The rows of Y fall into 3 groups, and each row is roughly a mix of its group's hidden directions.
Y:
[[ 18 -15 -26   9 -26 -36 -21  35 -16 -21  25]
 [ 25  20   2  -9  54  29   4  -1   9 -20 -30]
 [ -2  13 -52 -27 -29  12 -24  31   5  -8  -9]
 [-21 -28 -16   1 -14   1  13 -10  36  55 -10]
 [-11 -19 -32   7 -25  22 -30   3  35 -15  35]
 [ 17 -59 -35   2  -3  -2  14 -27  -1  16   0]
 [-20  11  -9 -12 -31  31 -14  16  46   0  32]
 [-29 -21  -3  -3  26  20  -8   0  12  16 -58]
 [ 19   1 -44  -3 -11 -36   3 -11 -37  29 -15]
 [ 14  -9 -14  41 -37 -36  13 -11  -9 -33   7]
 [-34   4  20  -4 -10  31   2 -17  19  52 -16]
 [-10  -3  28  -3  -4  53 -20  33  32   1  -8]
 [ -9  11  43  24  15   5 -38  33  -1 -14  26]
 [-43 -13 -46 -11  15 -16  -4  10   6   7  37]
 [  1   2  11 -26 -57   6 -38  20 -10   8  12]
 [  3  34  33 -10  27   1 -30  16 -45  -5  -4]
 [ -6  26 -24  20   8  28   5 -13  40 -10  42]
 [ 10  -7 -12  20 -44  48  -8  -2  31 -14   9]
 [ 29  27 -10 -19   2  43 -33  29 -21  -2  -2]
 [  7   2   1 -46 -25 -20  14  29  34 -30   1]
 [ 15  11  19 -19  18  42 -20  37   5 -36  -4]
 [-29  -3  18  23 -19  17  18 -34  28  36 -17]
 [ 24  12 -27 -24 -40  14  15  -6 -28 -32 -21]
 [-17  -3   7 -34   9  -6 -59  -1  10  22  26]
 [ -8  31  -7   1 -26 -47  -1   9  47  -5  -3]
 [ 12   5  41 -36 -18  31 -35  24   0   2  -9]
 [-19   3   3  41  17   4  21 -35  30   4  37]
 [-19  13  11 -30  38  -8 -26   8 -22  42  17]
 [ 22  14  59  -7  -2  -3   3 -23  17 -22  28]
 [ 31  30  36   9  24  32 -13 -21   0 -12  25]
 [  3   7 -41  20 -38  25 -28  12   8 -21  23]
 [ 12 -19  17   8 -32  51  15 -18  34   5 -10]
 [-19 -11  14  48  15   2  21 -26   3  24  37]
 [-22  22   1 -33  27 -43 -13   4 -19  33   2]
 [ 33 -28 -28  -3   7   0   4  35  26 -40  -1]
 [ 25  15   5 -24  24  11 -24  -9 -13 -22 -53]
 [-20   1  17  17 -34  28 -24  -1   7  26  45]
 [ 19  20 -11  24  55  38  11   1  -6   4  11]
 [ 46 -17  22   5 -11   3 -51 -11  -3 -20  -5]
 [-14 -11  17  18  -3 -18  41   0  28   5  50]
 [ -5  22  43  -8  -9 -21  22  -4  46  10 -23]
 [  8  21 -18 -29  -7  41 -12  42  27  -8  14]
 [-32 -40  -6   7   9 -30  39  16   4  20 -20]
 [  9 -19  10  11 -10 -12  -4  20 -62  34   2]
 [  0  -8   7  48 -27   0  31 -32  23 -20 -13]
 [ 19 -16 -13 -12   9   9   6 -19 -56  37 -17]
 [ 21   2   8  22  14  13  32 -22  18 -53 -18]
 [  8   5  10 -15 -11  52 -13 -11 -34  39 -10]
 [-23  36 -18  16 -19  33  45  16  -6   0  -5]
 [ 20   7   6 -10  -1 -34 -14 -41 -18 -31 -37]
 [-29 -31   0 -19  39 -10  40 -11  -4  27   2]
 [-42  25  14 -11  -6  21  41   6  29  24  -2]
 [-14 -15 -35  15 -12 -12  29  38  -7  24  35]
 [-11  28 -43  11 -33  31  22   8 -21  18  -2]
 [-22   5   8  21  -1   8  16 -25  52  -4  41]
 [-27  -1 -43   5  21   1  22  -6  46 -12 -20]
 [-12 -14  30  36  11  26   9  -3  53  -2  -9]
 [ -7 -11   0  44 -44  -9  26 -32  17  -3 -11]
 [  7 -41   5  12 -16   7  16 -16  58 -15   3]
 [ 23  16  -2 -10  19  49 -23  35 -26  13  -5]
 [-13 -11  38 -11  53  13  22   0 -30   1  -4]
 [ 13 -41 -47  11 -24  16  24 -21  -3  16  -1]
 [  3  13 -15 -37 -33  38  18 -19 -13   4 -33]
 [  3 -23   2  -4 -23  35 -46  -7  34  -5  25]
 [ 14 -26 -34 -32  -1  27  15  15  36   8 -24]
 [-10  29 -23  -2  20 -35  23  12 -48  11 -11]
 [ 22  31 -37  -5  35  12  -3 -14   8 -34 -26]
 [ -8 -26  12  22  14  -6 -27  45  36  11  24]
 [ 35  19 -11 -31 -17  10 -23  39 -35  -7   0]
 [ 20  -1 -14  12  46  15   3  15 -45  15 -28]
 [-13  25 -26  -6  26 -47  -6  18 -38  -1   8]
 [ 31  -1  23  -1 -43  31  -6 -22  24  19 -24]
 [-27  50 -17   3   4 -41   8  28  -1 -12   5]
 [ 13 -21  15  17   5   8 -37   8  24 -51  23]
 [ 24  10   6  -9  19   1 -26  41 -18 -47  16]
 [ -1 -23 -17 -12   0  -6   2  46 -41  26 -27]
 [ 33 -15 -16  -3  -6  20   2  32  21 -52  -9]
 [ 37 -13 -20   2  31 -10  18   9  14 -52  -3]
 [ 12   2   3  11  13 -45  16 -49  -5 -29 -16]
 [ 13   4  17  49  -5 -24   2  -3  -6 -51  15]
 [  3  56   6 -11 -29  15 -28   9 -20  23 -10]
 [-21  -7 -14 -25 -42  18  -9   5   0  52 -10]
 [-20 -39  17 -17   0  -9  21  44  -2  28 -22]
 [ -6 -21 -49  -5  13   7  -3  -4 -50  21  15]
 [  2 -29 -39 -17 -21 -25 -16  33   5  32  14]
 [  2  35  24 -26  25   9 -27  12 -43 -17  11]
 [-43  49   8 -13  19 -13 -10  30  -1  -4  17]
 [ 24 -19 -28  27 -17 -45   3  12  -6 -33  17]]

Here is one row from each group, named. Which group is each of the other rows in?
[ -7  50  40  10  10  -6  -2  27   4 -34  -7] => (65)
[  3 -24 -47 -16 -44 -14  12  -1   4  29  -9] => (100)
[ 10  -4  -2  -5  -8  18   4  58 -28  28  29] => (29)

[-23   7  16  -1 -23  46 -40  -8  28  13  11] => (29)
[ -3  16  37 -20  -1 -23 -48   5  36  -2   8] => (65)
[-21  14   5 -46   5  28 -16   4 -13  47  -8] => (100)
[ 14  35  33  -7 -16 -25  24  -7  13  22 -40] => (65)
[-11  13  12 -19 -18  55  17 -20  11   8 -35] => (100)
[  0 -11 -10 -13 -23  -7 -41  55  -8   8  23] => (100)
[ -2   5 -35  29  -3 -21  56   7  -5 -20  -9] => (65)
[-10  17  -1 -36  20  25  23 -38  -5  30 -27] => (100)
[-10  -4  24  -1 -22  52 -16  -1  44  -6  14] => (65)
